Each row has a name. After each piece below comes the name of the row it's from, unless a question asks for something else. Each question is about the rows just above it. Places in a row count from 0.

[-22 -48 -29 -48 -42   2 -28 -52   3 -22 -27  14 -35 -51  39  39   7  13
 -38 -16  14 -47 -10  13 -24  -5  21 -20 -33  49 -24 -40 -40   1 -36 -40
 -44 -24  39 -20  31  13  15 -28 -39 -29 -14  40 -20  37  19 -10  51 -16
 -42 -10 -17 -39  10  24  46  -3] = fur
[  9 -56 -35 -38  53  35 -16 -46 -37   1 -31 -50  16 -18 -15 -21 -30  48
  17 -21  48  -9 -34 -26  16 -27  39   4  56 -30  30  22 -40 -20   8  20
  35  22 -56 -42  17   2 -37 -25  -5  49  34  53   8  35  25 -36 -30  37
 -55 -40   0  44 -43 -55  32  10] = Kinu
[-52  -2  13  33  31   9 -38 -40 -50  46 -22  -5  52  24  -7  26   3 -47
  47  37  21 -21 -49 -30  19  38  54  22 -51 -24 -15 -48  31 -20 -34   1
  -6  52  15  42  37  55  47  27 -30 -25   6 -54  36 -40 -43 -29  26  54
 -42 -55 -29  44  24 -15  25 -39] = kogol
[ 51 -34 -24 -15 -20 -33 -51  36 -17  20 -35  27  38 -10 -42 -50 -21  36
 -47 -46  53 -24 -14  50  -1 -54  29  29 -28 -18   2  37 -36 -31 -38  13
  35   4 -47  -6 -25   7  17  24  19   4 -54  43 -23 -17 -54 -27 -51  35
 -20  18  16   0  -3  19  55  42] = purum
[-21  52 -51  -7 -11  -6  30  14  40   7 -46 -41  16 -28 -50  54  40 -39
  27 -51  34  48 -51  47  44  27   0  46   5 -53  40  -5 -19  20  13  13
  41   8 -23 -39 -52  11 -37 -39  16  48 -30 -46 -13 -19 -43 -55  25  22
  55  23  30 -52  22 -21  -9 -42] = Dupil
[ 35  -2   5  21  42  32 -55  16  18 -39  32 -11  36   4  39   0 -18 -34
 -13  37 -32 -26  26  -6  22 -14 -52 -41  41 -50  50 -36 -25  26 -36  20
   1  -4 -36  24  42 -22  42 -50   5  -3  12  14  43 -41 -50  26  -3 -46
 -48   2 -41  42  38   8 -11  29] = Sasad
[ -9  55 -43  30  40  22 -53  27  27 -39  40 -20 -37  41  20   0  25 -51
 -51 -13 -19  14 -21  48  -6 -23  47 -51  54 -42  30  11 -21 -28  -5  44
 -30   5   8 -50  16  -7 -52  34  13 -41 -46 -46 -55   7 -52 -11  16 -39
 -39  52  13  48  23  40  46  22] = dutet
[  2  21 -28 -14 -55  26 -39 -14  17   1 -43  22  24  30 -14 -36  44  45
  17 -38 -49  40  46  -4   3 -45  52  19  19 -17  46  54  44  19  42 -19
  34  15 -28 -55   3 -43 -32  44   6  -9 -13 -54  41 -49  -3 -33 -48   4
 -27   4  45  14   8  -6  17 -49] = ded
[ 30  38 -22 -30  34  47  19  49  48  46  52  10  33   3 -19 -19 -20  18
  54  22  39  44   4 -33 -45  37 -47  44   2  55  49  -7   4  -2  32 -21
   5 -21  33   6 -14 -40  34 -11  48 -25 -30 -40 -53   7 -29 -10  23  11
   2 -19  -7 -21   5 -24  -1  23] = gim
find: [-21  52 -51  -7 -11  -6  30  14  40   7 -46 -41  16 -28 -50  54  40 -39
  27 -51  34  48 -51  47  44  27   0  46   5 -53  40  -5 -19  20  13  13
  41   8 -23 -39 -52  11 -37 -39  16  48 -30 -46 -13 -19 -43 -55  25  22
  55  23  30 -52  22 -21  -9 -42] | Dupil
Which row holds [-52  -2  13  33  31   9 -38 -40 -50  46 -22  -5  52  24  -7  26   3 -47
  47  37  21 -21 -49 -30  19  38  54  22 -51 -24 -15 -48  31 -20 -34   1
  -6  52  15  42  37  55  47  27 -30 -25   6 -54  36 -40 -43 -29  26  54
 -42 -55 -29  44  24 -15  25 -39]? | kogol
[-55 -53 -52 -52 -51 -51 -51 -50 -46 -46 -43 -42 -41 -39 -39 -39 -37 -30
 -28 -23 -21 -21 -19 -19 -13 -11  -9  -7  -6  -5   0   5   7   8  11  13
  13  14  16  16  20  22  22  23  25  27  27  30  30  34  40  40  40  41
  44  46  47  48  48  52  54  55] is which row reordered? | Dupil
find: [ -9  55 -43  30  40  22 -53  27  27 -39  40 -20 -37  41  20   0  25 -51
 -51 -13 -19  14 -21  48  -6 -23  47 -51  54 -42  30  11 -21 -28  -5  44
 -30   5   8 -50  16  -7 -52  34  13 -41 -46 -46 -55   7 -52 -11  16 -39
 -39  52  13  48  23  40  46  22] | dutet
The row with [ 35  -2   5  21  42  32 -55  16  18 -39  32 -11  36   4  39   0 -18 -34
 -13  37 -32 -26  26  -6  22 -14 -52 -41  41 -50  50 -36 -25  26 -36  20
   1  -4 -36  24  42 -22  42 -50   5  -3  12  14  43 -41 -50  26  -3 -46
 -48   2 -41  42  38   8 -11  29] is | Sasad
[ 34  35 -21  -5  56 -37 -43   1   9 -30  49  35 -55 -37 -18  30  35 -16
  22  44  48 -20 -34  25  16  39 -42  32 -26 -50 -40 -36 -21  17 -40 -27
 -30 -46 -25   4 -38  37 -55   8  22 -15  53   0  16   2  17  48 -31  -9
 -35 -30 -56 -56  53  10   8  20] is which row reordered? | Kinu

[10 -3  6  2] -> tem
[21  9 22  5] -> mibav
[21  9 59  6] -> Tata
Row and place of [10] in the named rows: | tem, 0
[ 9 59  6 21] is which row reordered? | Tata
Which row holds these entries in another order? [ 5 22  9 21] | mibav
Where in the named rows is [5]? | mibav, 3

[-16  50   3   1] : gadul
[51 -2  3  4] : Lete
[-16  51  52   3] : Toku
Which value is in both gadul and Lete? | [3]
The one value in Lete and gadul: | [3]
Which row holds these entries in another order? [-2  3  4 51] | Lete

[ 49  34  37 -26  35 -15  38  49  11  -7  -7  -9 -36 -33  -6 -28  45 -37
  19  -9 -19  20 -34  -1  28   9  14  35 -27] : sabis
[ 21   8   9 -10  -6  19 -34  23  17  -8  -2 -43  -6 -10 -22  -6   5   5
  42   8 -13   7  -6  -3  31   9  14  39 -28] : Vegup
[ 14  49   0  49  35  -6 -26 -37  35  37  -7 -36  -9  -7 -19  20  38  -9
 -33  45  28 -15 -34 -28  19   9  11  34 -27] : Sav
[ 49  34  37 -26  35 -15  38  49  11  -7  -7  -9 -36 -33  -6 -28  45 -37
  19  -9 -19  20 -34  11  -3   5   3 -10  -4] : masup
[-15 -16  59 -19 -27   1 -18  18 -39 -35 -38  -3 -10 -34   6 -31   8  22
  32  22   9  10 -29 -16  20  22  22 -52  19] : Minaf
[ 49  32  29 -24  33 -12  31  43  15  -5  -4 -14 -32 -28  -8 -24  43 -35
  21 -10 -21  18 -30  11   0   7   3   1  -9] : Bagon
[ 17   3  27 -12   1  -7  -2  29  -6 -20 -20 -10 -17 -17   3 -26  22  -5
  24   6  -9   7 -26 -11  11  -7  14 -20   8] : Puz
[ 44  22   6 -10  25 -15  14  37  20  -6  -5 -15 -24  -9  -1 -23  35 -28
  18  -7 -24   6 -25  -3   4   2   6   6  -3] : pufan
Which row holds these entries in another order? [-37  35   9 -19 -26  49  35  -7  19  45  11 -34  -1  38  20  34  -9  14
  -7  49 -28  37 -36 -15 -27  28 -33  -9  -6] | sabis
[-23] is at row and place | pufan, 15
Where do [ 21   8   9 -10  -6  19 -34  23  17  -8  -2 -43  -6 -10 -22  -6   5   5
  42   8 -13   7  -6  -3  31   9  14  39 -28] appear? | Vegup
Put [-37 -36 -34 -33 -28 -27 -26 -19 -15  -9  -9  -7  -7  -6  -1   9  11  14
  19  20  28  34  35  35  37  38  45  49  49] back in order: which row is it? | sabis

